50 stands for zero in the data rows.
Here are some points:
  50  48  59  71  52  47  46  53  82  77  45  51  66  63  52  30
  48  52  16   0  35  37  48  58  20  67  80  68  99  60  57  75
  29  54  68  47  52  29  17  23  27  44  24  23  51  45  56  51
  54  53  56  44  40  46  35  36  49  46  40  40  29  40  42  44
  48  52  64  53  58  74  63  60  62  60  89  96  70  77  74  72
  50  50  58  47  55  73  62  57  56  53  84  88  58  66  71  72
  43  58  72  63  65  64  49  52  49  41  47  37  38  55  52  50
  49  53  57  65  56  64  60  51  59  50  49  50  40  53  55  55
  42  43  23   0  24  20  20  43  25  62  60  44  68  34  40  48
  53  58  51  51  50  50  52  50  53  48  33  21  32  40  32  36
  48  47  56  53  47  39  36  47  46  46  50  41  33  34  41  50
  34  53  55  50  58  58  52  52  63  62  29  13  31  42  40  42
  48  52  47  67  55  41  57  46  45  56  27  26  35  16  33  39
  54  27  48  72  49  61  57  49  44  10  25  42  29  57  71  66
  41  43  36   0  33  25  29  52  31  65  58  46  68  47  45  55
  66  61  26  17   6  19  33  24  50  79  77  74  60  39  35  43
  38  43  29   0  47  48  50  73  23  56  83  71  99  72  75  88
  54  54  59  81  61  49  53  43  63  46  20  19  20  36  34  32
  54  53  53  65  55  38  40  38  49  42  18  29  35  33  37  32
24 more points follow, each with its number after it:
  48  46  65  65  63  68  55  44  29  13  55  65  48  69  72  63 0
  42  50  69  52  69  67  51  55  56  49  84  78  58  76  73  70 1
  62  64  61  73  65  52  62  57  56  63  57  66  74  55  45  37 2
  51  48  38  58  50  43  60  49  53  51  24  27  41  37  40  40 3
  48  54  37  12  36  43  49  59  45  72  93  81  82  55  43  56 4
  53  45  44  69  50  50  61  48  60  50  26  34  36  40  44  40 5
  37  48  51  41  49  38  35  32  24  43  46  51  58  44  60  67 6
  90  63  44  73  29  38  52  36  70  44  33  53  24  34  14   5 7
  59  50  55  87  59  54  63  52  64  42  19  27  26  39  37  31 8
  50  53  59  35  48  63  49  54  53  55  91  88  64  69  67  73 9
  47  51  50  30  42  56  45  51  48  54  90  87  66  66  68  76 10
  45  67  74  76  61  61  48  42  69  65  52  49  51  66  51  38 11
  33  31  66  67  74  78  60  62  49  20  35  43  31  61  84  69 12
  66  40  22  48  36  58  75  57  59  36  41  45  22  38  36  46 13
  51  45  50  80  54  49  58  44  61  46  19  30  33  42  49  36 14
  34  42  61  66  63  55  47  46  58  50  17  24  43  49  61  45 15
  47  54  63  58  59  62  52  53  57  55  63  67  65  67  62  53 16
  58  59  31  32  49  26  33  51  46  59  41  24  34  20  23  41 17
  57  43  47  74  53  55  60  49  61  42  26  36  30  42  42  40 18
  53  45  51  65  49  53  53  48  48  30  38  47  34  51  52  41 19
  34  44  60  47  58  55  42  49  47  42  32  29  40  50  57  47 20
  63  38  53  80  56  68  72  67  76  40  53  65  26  50  53  40 21
  40  32  53  45  57  61  48  61  42  31  54  60  62  67  80  57 22
  48  54  59  38  60  74  56  57  50  51  86  84  62  67  69  77 23
Which three of these numbered points are nearest to each point below, ignoring the direction in which the first points spread most? Their numbers follow each, nearest first.
  67  62  61  88  59  47  68  61  62  55  54  55  58  58  37  25 > 2 8 16
  60  70  61  77  50  42  47  42  66  61  43  35  35  38  19  34 > 4 8 5
  48  46  51  80  56  49  57  49  56  43  19  23  29  36  41  39 > 5 14 18
  52  57  59  28  53  70  47  57  53  60  97  89  73  69  62  75 > 9 23 10
  80  60  59  75  31  24  27  26  57  44  49  61  28  29  24  20 > 7 4 19
  51  56  37  46  39  25  42  37  40  61  39  30  41  19  23  41 > 17 3 4
  43  34  47  50  54  57  54  56  42  33  45  52  43  46  69  66 > 22 19 20
  42  44  51  57  55  45  44  36  27  29  28  44  53  50  64  63 > 6 20 19
  63  33  53  48  49  51  28  52  56  65  31  31  44  15  60  47 > 5 3 14
  52  59  41  43  34  22  32  42  69  81  53  47  74  61  29  26 > 4 3 5
  53  52  62  40  55  75  59  66  62  57  87  88  59  75  63  66 > 23 9 1
  41  46  27   0  48  48  57  68   9  50  84  69  94  63  73  88 > 20 15 6
  40  50  33   0  28  35  33  51  22  54  80  58  72  54  58  62 > 20 6 3
